Here are some points:
36 & -17 & -31 & -18 & 12 & 36 & 6 & -24 \\
-12 & -13 & -1 & -9 & -36 & -24 & -5 & 0 \\
-24 & -37 & 19 & 16 & -36 & -36 & -8 & -24 \\
-24 & -17 & 11 & 17 & 0 & 0 & 8 & -12 \\
-36 & 28 & 38 & 27 & 12 & -24 & -12 & 36 \\
12 & 18 & -43 & -39 & 36 & -12 & -55 & -24 \\
12 & -22 & -8 & -21 & -24 & 12 & 9 & -24 \\
12 & -19 & -12 & -17 & -24 & 12 & -3 & -12 \\
-24 & -23 & -12 & 6 & -12 & 0 & 2 & -12 \\
24 & 4 & -14 & -9 & 24 & 36 & 12 & 12 \\
-36 & -34 & -3 & 6 & -12 & 0 & -1 & -24 \\
12 & -32 & 23 & -2 & -36 & -36 & -20 & -24 \\
-36 & 11 & 48 & 33 & -12 & -24 & 3 & 36 \\
-12 & -3 & 5 & 16 & -12 & 0 & 2 & 0 \\
12 & 32 & 17 & 44 & 36 & 36 & 30 & 36 \\
-24 & -30 & 25 & 14 & -36 & -36 & -7 & -24 \\
36 & -6 & -16 & -17 & 12 & 24 & 6 & 12 \\
36 & -23 & -30 & -17 & -12 & 24 & 6 & -36 \\
-12 & -16 & -6 & -18 & -24 & -12 & 1 & -12 \\
36 & -12 & -25 & -15 & 12 & 36 & 4 & -12 \\
12 & -3 & 18 & 17 & -12 & 12 & 48 & 0 \\
12 & 6 & -6 & 20 & 0 & 0 & 18 & -12 \\
12 & -13 & -19 & -17 & 0 & 0 & -26 & -24 \\
Then 12 other points, each followed by its number:
-36 & -35 & -4 & 5 & -24 & 0 & 6 & -36 \\ 0
0 & 30 & -43 & -37 & 36 & 12 & -46 & -12 \\ 1
24 & 23 & -22 & -18 & 36 & 36 & 17 & 12 \\ 2
-24 & 17 & 34 & 31 & 0 & -24 & 7 & 36 \\ 3
-12 & -39 & 17 & 11 & -36 & -36 & -12 & -36 \\ 4
36 & -19 & -27 & -15 & 0 & 36 & 14 & -36 \\ 5
0 & -10 & -18 & -11 & 0 & 12 & 4 & -12 \\ 6
-36 & 28 & 37 & 21 & 12 & -36 & -13 & 36 \\ 7
-12 & 5 & 32 & 30 & -24 & -12 & 17 & 24 \\ 8
12 & -7 & -5 & -29 & -24 & -12 & -16 & 0 \\ 9
36 & -20 & -19 & -19 & -24 & 12 & -15 & -36 \\ 10
12 & 10 & 31 & 30 & 0 & 12 & 51 & 24 \\ 11
Which two of these numbered points are nearest to each point below, looking only along the 2 directions in which the first points spread most? Their numbers follow each, nearest first.
24 & 11 & -18 & -22 & 12 & 24 & 6 & 0 \\ > 1 2
24 & -7 & -21 & -48 & 12 & -24 & -47 & 0 \\ > 10 9
36 & -4 & -12 & -10 & 36 & 36 & 18 & 24 \\ > 2 1
12 & 29 & 18 & 48 & 24 & 36 & 39 & 36 \\ > 11 2
36 & 14 & -15 & -20 & 24 & 24 & 4 & 36 \\ > 2 1
0 & -9 & -21 & -10 & 0 & 12 & -2 & -12 \\ > 6 9
-36 & -32 & -16 & 7 & -12 & -12 & 2 & -24 \\ > 0 9
-12 & -11 & 5 & -12 & -36 & -24 & -6 & 0 \\ > 0 4
0 & 25 & -22 & -28 & 36 & 24 & -32 & 0 \\ > 1 2
36 & 11 & -48 & -20 & 12 & 36 & 8 & -36 \\ > 5 1
-24 & -26 & -10 & -4 & -24 & -12 & -3 & -12 \\ > 0 9
-36 & -40 & 1 & 6 & -36 & -24 & -6 & -36 \\ > 4 0
24 & 3 & -14 & -14 & 24 & 24 & 8 & 0 \\ > 1 2
-36 & 53 & 29 & 14 & 24 & -36 & -24 & 36 \\ > 3 7
-36 & 4 & 49 & 35 & -24 & -24 & 15 & 36 \\ > 7 3
12 & -13 & -14 & -9 & -12 & 0 & -19 & -24 \\ > 9 6
-12 & -37 & 20 & 12 & -36 & -36 & -11 & -36 \\ > 4 0
36 & -16 & -45 & -24 & 12 & 36 & 15 & -24 \\ > 5 1
24 & -36 & -30 & -9 & -12 & 24 & 5 & -36 \\ > 10 5
-12 & -27 & -8 & -20 & -24 & 0 & 4 & -12 \\ > 9 0
0 & 31 & 22 & 43 & 36 & 36 & 24 & 36 \\ > 11 3
0 & 18 & -37 & -47 & 36 & -36 & -56 & -12 \\ > 10 6
-24 & -20 & -17 & -4 & 0 & 0 & 1 & -12 \\ > 9 6
